In the data rows, 50 means zero.
Here are some numbered points:
34/43/27/58/54/44/62/39 0
60/49/49/52/51/64/61/62 1
52/62/45/35/52/50/57/53 2
56/30/41/47/55/43/58/74 3
36/70/55/36/31/38/15/22 4
45/68/15/48/66/33/56/36 5
45/53/35/47/63/56/61/54 6
59/64/55/40/41/31/45/29 7
58/35/19/55/61/38/40/30 8
57/20/43/41/55/54/56/37 9
48/37/96/46/36/61/61/77 10
49/43/31/46/54/61/52/50 11
52/54/59/48/47/57/27/58 12
64/63/60/49/49/60/43/54 13
38/62/74/48/13/56/33/46 14
45/52/33/43/54/33/76/48 15
34/99/58/55/24/50/12/9 16
59/34/64/51/46/54/54/54 17
44/58/46/40/30/50/24/56 18
32/39/74/63/59/66/48/81 19
66/74/49/58/50/59/57/48 20
54/51/37/63/45/58/48/47 21
47/31/57/50/45/53/45/49 22
57/25/51/55/61/50/76/42 23
63/30/25/79/58/42/54/38 24
57/61/36/62/55/61/37/37 25
53/56/60/67/46/55/35/45 26
65/49/31/45/41/55/43/27 27
54/40/40/40/66/50/65/46 28
44/45/33/34/37/32/33/31 29
53/47/48/40/57/63/57/57 30
53/65/51/46/49/47/55/41 31
45/49/58/59/62/65/41/50 32
62/26/42/53/72/52/52/54 33
55/66/40/42/40/63/43/43 34
32/62/70/43/22/46/28/53 35
53/32/49/45/48/41/61/60 36
New points follow, each followed by the numbers of its two nearest points above, looking only along the 2 directions in which the numbered points spread most, nearest first.
60/25/18/51/48/42/37/42 -> 0 15
68/38/49/54/41/79/51/73 -> 17 1
55/43/43/41/52/57/71/76 -> 3 36
61/47/43/55/44/26/47/48 -> 21 2
55/23/30/77/91/40/86/26 -> 24 33
56/36/23/55/66/41/62/40 -> 24 15
64/45/38/69/60/58/43/44 -> 11 6
18/43/41/53/33/62/58/58 -> 32 22
55/41/55/44/70/56/71/63 -> 3 36
52/46/21/52/71/33/61/28 -> 8 5
69/71/62/64/32/42/47/36 -> 18 34
33/61/74/36/39/48/59/63 -> 12 13
57/45/47/79/58/35/47/43 -> 11 21
52/44/74/26/38/69/54/67 -> 19 10
46/38/56/53/70/49/61/53 -> 36 3
57/68/31/45/37/42/33/31 -> 29 7
52/53/43/63/43/21/57/46 -> 21 25
54/65/30/45/69/56/43/43 -> 27 25
